[143 143 143  84] : Vomon
[ 92 126 105 136] : Mogat
[126 105  92 132] : bozaf
[ 92 143 138 112] : Padus
[ 92 132 138 142] : bos
[ 92 177 136  81] : tarir
places Vomon: [143]  0 1 2
start: [ 92 126 105]  Mogat, 0

[138 132 110 134 131 101 132 130 110 132 135 136 132 111 113 127 130 139
 130 127  91 130  94 123  96 120 131]  ruren
[138 139 111 144 138  96 141  97 109 117 148 151 119 140 121 122 137 123
 137 131  88 137  93 113  93 115 139]  lezo
[147 147 135 154 145 129 147 137 133  94 157  93  92 148 127 115 144  83
 145 140 137 145 132 109 136 121 147]  gomis
[138 139 137  95 138  96 141  94 109 117 148  93 119 140 108 122 137 123
 137 131  88 137  93 113  93 132 118]  dunok
start: [134 131 101 132 130 110 132 135 136]  ruren, 3
places ruren: [110]  2 8
start: [121 122 137 123 137 131  88 137  93 113  93 115]  lezo, 14
which: [138 139 137  95 138  96 141  94 109 117 148  93 119 140 108 122 137 123
 137 131  88 137  93 113  93 132 118]  dunok
places dunok: [137]  2 16 18 21
which: [147 147 135 154 145 129 147 137 133  94 157  93  92 148 127 115 144  83
 145 140 137 145 132 109 136 121 147]  gomis

[120 132 149 100 107 141 134 141 105 144 165 132 114 133 113 149 130 110
 115 138 118 118 138 138 142 103 128 136 130 139 128 126 131 118 115 155
 125 125 134  95 136 102 141]  Bekef
[125 118 107 144 119 141 151 136 141 149 127 151 154 116 113 140 123 111
 129 106 126 139 149 105 129 129 135 109 134 143 123 137 137 121 115 132
 143 119 115 122 118 114 152]  tif
[144 110 107 133 130 147 143 114 151 144 122 128 152 122 130 140 149 132
 151 115 159 143 119 108 123 132 145 129 157 132 136 152 132 147 132 120
 134 148 106  92 132 124 137]  das
[153 144 112 107 170 108 103 129 107 123 147 156 127 130 142 122 141 125
 135 156 117 141 130 119 116 101 124 110 124 125 145 114 128 159 119 129
 129 136 121 152 111 126 130]  Peli
[139 118 107 138 133 146 143 115 150 140 124 125 156 120 137 137 145 136
 149 107 156 141 124 113 125 135 145 129 151 129 128 152 138 148 126 120
 132 139 113  92 143 116 136]  nusi
[130 107 110 150 114 128 145 123 130 127 117 116 142 123 120 135 129 102
 114 118 123 126 135 121 124 140 143 117 117 129 137 131 123 114 124 113
 131 111 118 109 124 100 147]  doson
[117 130 119 100 121 130 128 121 117 135 152 115 141 108 145 144 104 117
 109 126 115 135 119 129 137 106 135 149 139 140 117 117 140 123 120 113
 127 104 105 128 114 136 157]  Gadus
[123 149 112 137 108 109 140 131 119 131 122 135 133 133 128 121 121 149
 106 148 118 140 124 146 118 107 131 131 140 139 131 114 129 123 122 147
 133 130 143 142 115 147 101]  Bufot
[136 107 117 138 125 150 153 112 132 149 114 117 155 123 114 137 125 129
 124 129 138 139 131 105 121 134 132 127 135 134 127 153 144 124 117 119
 136 132 122 105 123 114 152]  nezo
[135 144 123 118 110 150 108 111 138 135 162 124 135 115 133 141 105 128
 106 146 122 115 151 153 142 108 126 149 135 158 128 106 127 132 134 131
 124 136 118 106 114 121 152]  saken
[138 142 149 139 117 133 118 150 131 134 139 131 119 125 119 129 121 101
 123 129 115 126 133 140 128 129 146 120 144 123 139 119 135 120 152 129
 139 130 132 104 111 124 120]  gupi
[137 149 151 129 137 118 126 144 136 123 128 130 114 109 133 118 137 136
 142 132 142 130 133 123 137 144 139 147 115 120 137 136 150 124 145 133
 141 140 130 106 144 132 103]  gana
places saken: [135]  0 9 12 28
which: [130 107 110 150 114 128 145 123 130 127 117 116 142 123 120 135 129 102
 114 118 123 126 135 121 124 140 143 117 117 129 137 131 123 114 124 113
 131 111 118 109 124 100 147]  doson
places tif: [154]  12
start: [139 131 114 129 123]  Bufot, 29
start: [115 159 143]  das, 19
which: [135 144 123 118 110 150 108 111 138 135 162 124 135 115 133 141 105 128
 106 146 122 115 151 153 142 108 126 149 135 158 128 106 127 132 134 131
 124 136 118 106 114 121 152]  saken

[112 113 113 132] : bar
[118 133 135 121] : fufin
[118 119 135 121] : vub
[ 86  86 122 126] : lila
places bar: [132]  3
which: [ 86  86 122 126]  lila
start: [112 113]  bar, 0
start: [119 135]  vub, 1
which: [118 133 135 121]  fufin
start: [ 86 122]  lila, 1
start: [133 135]  fufin, 1

[117 122 100 146 138 114]  tal
[137  85  84  91 117 108]  doli
[ 92  98  91 163 101  96]  dasi
[148 122 100 139 138 114]  nunub
[101 106  88 148 112  96]  dizip
[167 170 172 165 138 141]  lok
which: [ 92  98  91 163 101  96]  dasi
both tal lok:   [138]
both tal doli:   [117]

